In the rows, zero is written as 128.
Named moves (each a turn or a mirror), then the moves between two rows, first move first; the first pair answered
move ler:
[130 170 128 115 170 179 147 107 116 107 134 150 160]  ->  [142 164 137 156 142 174 128 110  96 106 143 176 140]
[119 144  84 100 133 136 131  95 165 141 127 114 135]  ->  [145 135 111 150  97 128 102 102 120 138 140 151  94]
[132 129  82 146 100 127 124 107 160 126 124 121 117]  ->  [131 127  80 144  93 125 124 106 152 127 120 124 120]
[101 134  88 100 139 121 103 125 141 163 124 177 115]  ->  [109 131  95 113 122 126  95 136 127 157 128 193 104]
move rosub:
[144 108 118 112 151 146 153 129 148 128 143  73 130]  ->  [144 109 106 105 156 153 150 117 151 126 140  81 133]
[126 149 124 104 167 171 161 105 137 115 150  93 171]  ->  [126 150 137 110 165 163 163 110 135 111 152  84 166]
[111 123 146 103 195 121 144 160 118 102 131 138 127]  ->  [110 130 130 105 193 127 143 156 114 106 133 146 125]
[101 159 142  79 138 121 155 153 171 126 128 123 159]  ->  [100 158 158  80 139 103 160 157 160 118 120 112 165]
move ruve:
[102 155 121 135 120 134 126 131 137 132 134 157 122]  ->  [123 147 110 145 106 143 117 126 143 137 134 149 119]
[136 117  84 162 131 148 117 112  65 131 169 161 120]  ->  [136 102  43 123 125 119 128  95 122 151 145 137 125]
[143 126 122 151 113 112 114 124 120 124 131 137 114]  ->  [126 127 106 143 123  93 122 121 143 132 121 130 130]
[162 138 208 168 117 155 136 149  71  98 134  95 107]  ->  [172  89 143 120  91 124 143 102 166 146 109  49 104]
move sud:
[ 94 132 138  97 132 108 137 109 153 136 125 114 138]  ->  [105 142 127 104 145 156 131 101 144 123 149 132 136]
[107 141 167 143 152 113 132 137 115 126 138 116 132]  ->  [105 143 173 145 158 120 132 141 118 122 140 122 143]
[125 152 148 135 148 175 131 117 114 101 133 106 127]  ->  [143 137 169 158 125 152 121 121 105 105 127 110 104]

Between the rows of a pair lie 2 to 3 moves.
[114 132  81  99 154 138 141  93 164 153 125 147 156]  ->  [ 95 148 107 107 175 156 145 118 136 125 122 149 173]
ruve then sud then ler
[ 86 132 112  97 145  78 133 145 157 136  99 125 142]  ->  [106 122  94  92 132  91 137 122 177 145 106 109 136]
ler then ruve then ler
[133 102  77  91 122 137 140  91 188 160 128 125 127]  ->  [ 88 162 130 113 178 167 135 136 107 115 142 176 144]
ruve then sud then ler
[138 130 163 158 112 135 120 151  95 120 147 126 108]  ->  [156 109 137 148  90 117 119 126 127 140 134 116  96]
ruve then sud then ler
[101 150 131 102 166 121 141 155 121 128 147 145 141]  ->  [124 121  93  90 137  90 130 127 156 151 129 128 120]
ler then ruve then ruve
[136 102 135 140 101  91 116 142 131 141 113 106 125]  ->  [141 133 121 140 137 172 110 126 116 107 152 141 136]
sud then sud then sud
[128 111 103  96 131  97 139 129 161 147 111 102 137]  ->  [166  97 140 138  91 106 130 132 129 136 113  91 103]
ruve then ruve then sud
[134 146 118 147 136 194 106 124 106 103 157 170 140]  ->  [ 78 139 141 124 128  71 123 169 118 125 108 163 141]
sud then ruve then ruve
[153 135 145 111 152 212 131 109 119  99 165  89 144]  ->  [164  98 177 149  73  79 109 127 108 139 110  92  94]
ruve then ler then sud
